In the rows, 128 means zero.
One turn sends every row of this set to another row. A few are shown first. Where does it send the rows asked after them?
J_413: [125 135 118 120 122 124 142 134 156 105 156 133 124 116 152 108 104 129
 163 133 117 101 134 115 129 146 129 135 146 145 106 153  99 126 135 150
 129 114 143  96 114 123 103 125 133 109 106 164 123  97 157 137 120  96
 100 102 136 125 120]
J_403: [118 112 138 126 116 148 120 156 145 108 103 123 119 112 136 112  87 137
 148 132  94  99 137 123 146 133 151 127 140 139 103 157 121 108 145 150
 119 121 134  93 122 130 100  85 112 118 119 147 113 110 143 137 131 125
 110 116 121 134 118]
J_816: [122  80 136 134 123 145  91 119 154 124 163 132 143 121 107 151 122 110
 121 112 104 128 151 140 130 134 145 129 114 105 141 107 103 112  97 165
 139  99 125 138 137 108 113 127 151 141 113 155 145  97 145 137 124 140
 121 120 102 135 115]
J_408: [137 135 105 131 123 120 113 120 145 101 120 131 125 117 119 121 136 132
 155 152 130  89 127 112 136 126 121 112 129 148 116 113 125 115 130 124
 119 151 131  93 114 114 128 129 116 119 122 151 133  84 166 133 120 100
  98  99 155 122 157]
J_470: [118  90 113 117 120 143 106 136 133 112 150 148 129 115 122 146 148 122
 130 115 128 126 142 120 123 121 130 124 153 105 149 119  89 134 129 151
 110  99 115 145 133 105 147 119 179 139 147 177 137 111 129 165 132 141
 121 124 121 128 108]
J_983: [131 143 142 116 128 139 147  96 139 138 133 142 111 137 122 121 135  90
 135 128 164 180 143 116 160 126 120 121 136 139 112 118 136 142 126  97
 120 120 147 146 125 140 106 145 138 138 111 100 133 133  92 118 128 132
 140 167 151 149 148]
J_229: [113 157 158 123 113 147 142 103 138 136 144 130 126 137  98 122 126  96
 144 139 161 166 119 140 136 112 129 143 109 147 124 130 153 110 126 118
 143 136 120 128 129 140 114 141 115 154 117 100 141 161  89 122 113 124
 142 151 129 154 130]
J_431: [122 152 175 115 136 129 139 125 126 139 105 113 142 137 123 134 136 104
 120 120 168 154 118 136 137 100 134 155 115 129 125 104 135 115 128 134
 117 153 129 150 119 145 126 146 133 138 119  91 127 148 104 110 114 150
 140 173 132 136 127]
J_292: [127 150 163 114 119 135 141  99 113 142 119 137 119 128 143 145 154 104
 132 116 147 164 133 140 160 130 121 130 113 136 128 105 144 140 111 107
 125 130 149 136 116 135 118 133 137 134 127  92 138 141 104 114 117 146
 151 162 140 151 146]
J_979: [112 163 156 132 104 144 136  97 136 150 144 119 135 134 101 123 141 109
 144 125 156 164 129 132 133 122 120 139 108 124 119 139 158 109 120 120
 134 131 132 132 120 161 117 144 112 148 127  98 135 151  77 121 112 126
 136 151 126 156 138]
J_337: [140 142 125 129 126 127 131 128 162 102 155 145 124 128 146 119 109 144
 162 133 110  89 144 119 134 144 131 145 143 145 109 145 100 131 133 146
 131 110 149 100 115 118  88 115 128 112 104 153 126  96 152 138 118  94
 102 116 140 121 125]
J_353: [135  96 132 138 133 132  96 111 148 111 156 143 151 108 100 153 135 116
 134 116 102 128 143 129 127 119 149 143 129 108 141 118  90 115 101 171
 124  91 129 130 138  99 119 116 150 142 109 142 148  99 133 147 123 131
 117 116  92 139 104]
J_919: [129 154 129 110 157 123 157 105 128 148 133 127 132 141 150 110 118 121
 114 127 164 160 156 130 126 119 119 143 103 145 123 130 145 131 117 101
 130 111 125 148 122 157 131 119 129 143 133 105 129 147 107 114 132 149
 138 162 158 139 137]
J_475: [125 142 137 132 139 128 160  95 117 149 132 127 129 144 119 118 120 113
 123 139 142 161 119 144 137 118 129 150 108 150 118 128 156 120 125 107
 137 129 118 131 136 142 115 114 111 141 117  94 127 169 103 105 111 142
 143 163 133 127 130]
J_17: [131 120 130 121 122 137 125 148 151 109 109 132 130 118 134 114  98 138
 147 108  87  96 144 113 131 137 146 128 141 127 106 170 125 111 146 153
 115 115 130  97 126 126  86  95 136 114 111 140 121 111 137 143 144 109
 105 126 116 130 102]
J_458: [155 149  99 135 115 105 124 121 143 103 132 141 136 124 117 130 148 132
 159 138 125  86 127 114 128 128 125 123 132 146 128 122 122 118 135 140
 118 141 126  93 109 108 120 126 133 109 124 144 139  97 162 142 113  88
  95 103 148 109 139]
J_460: [119 115 121 119 117 129 140 148 145 113 105 122 129 108 151 104  96 136
 145 106  98 103 128 115 130 138 141 126 142 133 104 167 121 110 147 157
 114 121 128  93 125 130 101 100 133 106 119 152 116 116 149 134 137 115
 102 119 119 122 104]
J_240: [118 134 157 121 143 141 145 122 147 136 123 110 123 145 108 114 114  98
 121 131 160 173 124 119 146 104 130 148 140 129 107 128 133 124 141 119
 114 133 135 154 128 150 106 155 135 144 109  96 118 145  91 105 126 142
 132 182 133 138 127]
J_646: [110 169 158  93 122 149 135 112 147 134 141 122 120 142 125 110 124 114
 135 140 177 157 134 129 122 114 114 148 104 143 136 135 143 122 120 112
 128 136 122 141 119 151 130 156 134 155 133 113 139 144 107 123 137 123
 133 168 146 160 130]
J_363: [128 156 161 110 129 140 146 108 116 135 124 138 119 142 148 147 148 100
 131 128 158 155 126 146 146 122 118 145 114 145 140 100 139 133 111 108
 134 141 136 141 117 123 124 143 145 141 124  99 139 147 117 114 111 150
 149 168 138 139 144]
J_88: [113  86 135 129 124 134 100 116 141 118 157 134 149 101 115 153 140 116
 129 105 107 130 128 123 119 116 147 140 136 102 137 109  85 116 102 176
 129 104 124 133 139 113 130 126 157 144 113 152 143 103 132 148 120 135
 123 112  93 137 106]
J_741: [120 151 139 106 155 131 156 107 128 144 128 117 123 147 145 106 115 129
 116 138 158 150 136 130 123 117 117 152 103 148 128 134 146 133 121 100
 122 129 119 141 129 153 128 131 131 142 131 110 125 157 117 105 135 140
 132 180 150 131 127]
J_181: [116  76 115 155 138 134 110 104 132 128 160 126 149 117 109 143 141 136
 129 116  89 120 117 116 116 125 130 142 150  84 112 111  90 124 115 159
 126 113 130 129 147 121 120 149 137 131 112 146 132 112 133 125 109 129
 106 134 102  98 119]
J_391: [126 157 174 122 130 125 138 123 113 149 105 112 140 130 140 139 140 112
 126 115 159 155 128 138 140 105 133 154 112 120 115 118 132 130 120 128
 117 136 143 149 114 157 120 136 119 128 128  89 122 141 102 109 107 151
 140 168 139 142 129]
J_462: [129 147 133 142 131 131 161 102 116 153 134 127 133 145 120 123 121 112
 133 129 147 170 137 138 133 119 128 142 116 138 111 141 153 121 132 108
 140 115 128 140 129 153 110 108 113 139 128 103 123 168  84 116 107 146
 143 153 143 132 136]
J_336: [130  81 122 164 135 144 100 109 135 135 164 116 152 137 103 151 136 135
 119 124  94 109 133 140 124 137 125 137 120  83 123 104 106 116 114 158
 133 120 133 138 137 118 121 154 131 121 118 154 130 105 144 118 106 135
 105 140 114 101 122]
J_505: [136 137 101 132 107 108 135 117 141 106 137 136 133 109 125 125 144 121
 164 132 126  98 110 114 130 138 123 116 132 148 120 125 122 114 133 141
 124 142 127  89 113 109 122 133 135 111 118 156 137  98 157 139 112  85
  99  88 143 117 139]
J_529: [123 120 118 124 104 138 106 141 133 106  83 126 126 108 107 121 129 128
 145 131 109  95 121 115 141 122 136  96 134 133 115 136 151  97 144 134
 108 153 114  87 121 117 125 105 118 116 137 138 132 106 146 143 132 114
 104 111 130 130 131]
J_732: [129  83 110 125 120 153  97 145 149 118 147 137 126 131 106 147 126 108
 117 119 130 133 161 129 128 124 133 117 135 106 153 120 106 122 127 146
 112 100 113 154 134 104 125 113 172 138 146 180 135 110 132 157 137 145
 118 129 133 132 112]
J_338: [112 169 154 103 129 136 133 100 147 143 145 120 132 130 132 111 134 119
 128 119 170 153 146 124 127 122 112 138  94 132 128 131 151 122 110 111
 126 124 130 139 113 160 136 151 131 147 130 108 138 131  99 121 136 131
 133 160 146 163 136]
J_447: [124 140 148 115 134 149 154 105 140 133 142 136 106 148 129 127 122  93
 134 139 153 174 132 131 155 132 116 137 140 145 122 121 134 143 125  96
 130 125 146 147 125 132 100 146 145 147 112 107 127 148  97 110 126 140
 140 180 141 139 145]
J_387: [119  78  92 141 134 146 115 126 123 121 156 140 129 131 121 139 149 144
 128 127 111 119 130 113 119 126 111 125 167  84 127 122  97 141 143 136
 111 107 127 139 139 114 140 138 157 126 147 170 129 121 129 145 120 136
 104 145 128  92 119]
J_376: [127 118  99 128 107 112 130 135 127 113  94 127 142 100 126 125 135 125
 144 109 103  99 109 111 129 126 137 105 132 133 115 137 143  99 146 146
 111 146 111  85 123 115 121 105 128 106 131 139 130 118 148 138 125 102
 101 102 125 119 119]
J_445: [136  84 116 161 151 133 107  98 132 124 155 134 159 127 103 151 144 146
 132 125  83 105 127 119 118 128 127 146 136  86 117 117 100 129 114 154
 122 111 135 132 146 110 114 146 130 125 110 137 139 107 131 125 118 125
 103 140 107  98 120]
J_154: [131  80  98 156 128 149 103 140 132 128 150 124 136 149 102 145 140 135
 116 130 119 113 143 125 122 126 116 121 140  84 132 117 112 131 145 139
 108 120 119 151 132 117 128 136 147 121 154 179 121 116 130 141 122 139
 105 149 143  92 120]
J_817: [128 145 158 125 143 126 142 124 138 142 121 114 130 141 119 115 117 100
 130 126 175 177 139 116 139 103 130 145 138 121 100 129 123 137 138 121
 108 127 141 160 122 163 108 146 121 137 113 100 121 134  89 112 120 138
 125 167 149 141 135]
J_559: [144 127 107 126 112 112 116 138 135 107  82 129 139 115 108 127 137 130
 144 109 106  92 123 108 130 122 138 106 130 129 124 143 148 101 148 146
 103 145 108  87 122 115 115 104 140 110 132 129 134 111 143 147 138 100
  99 117 125 121 116]
J_480: [135 102 119 123 120 150  95 143 149 103 145 153 130 118 112 145 145 126
 134 114 127 123 160 118 123 110 133 130 148 108 155 127  95 125 136 152
 102  96 119 143 130  98 131 111 167 138 149 170 144 108 119 168 138 136
 118 131 122 132 100]
J_349: [136  90  97 145 138 146 105 127 129 115 145 143 138 135 115 145 156 152
 128 125 108 101 139 114 114 121 109 134 153  84 130 126 104 140 150 137
 100 117 127 139 137 107 131 137 145 123 154 167 132 116 122 143 131 130
 101 156 136  95 116]
J_746: [133 130 128 133 134 130 126 131 154 101 141 132 118 121 142 113  96 140
 155 154 116  95 142 122 139 136 136 140 137 152 102 139  98 126 125 139
 132 120 146 102 117 126  99 106 110 118 102 159 118  87 163 130 117 108
 103 105 146 129 143]

J_470 moves to J_376
J_559 moves to J_349
And these:
J_746 moves to J_816
J_391 moves to J_919
J_741 moves to J_363

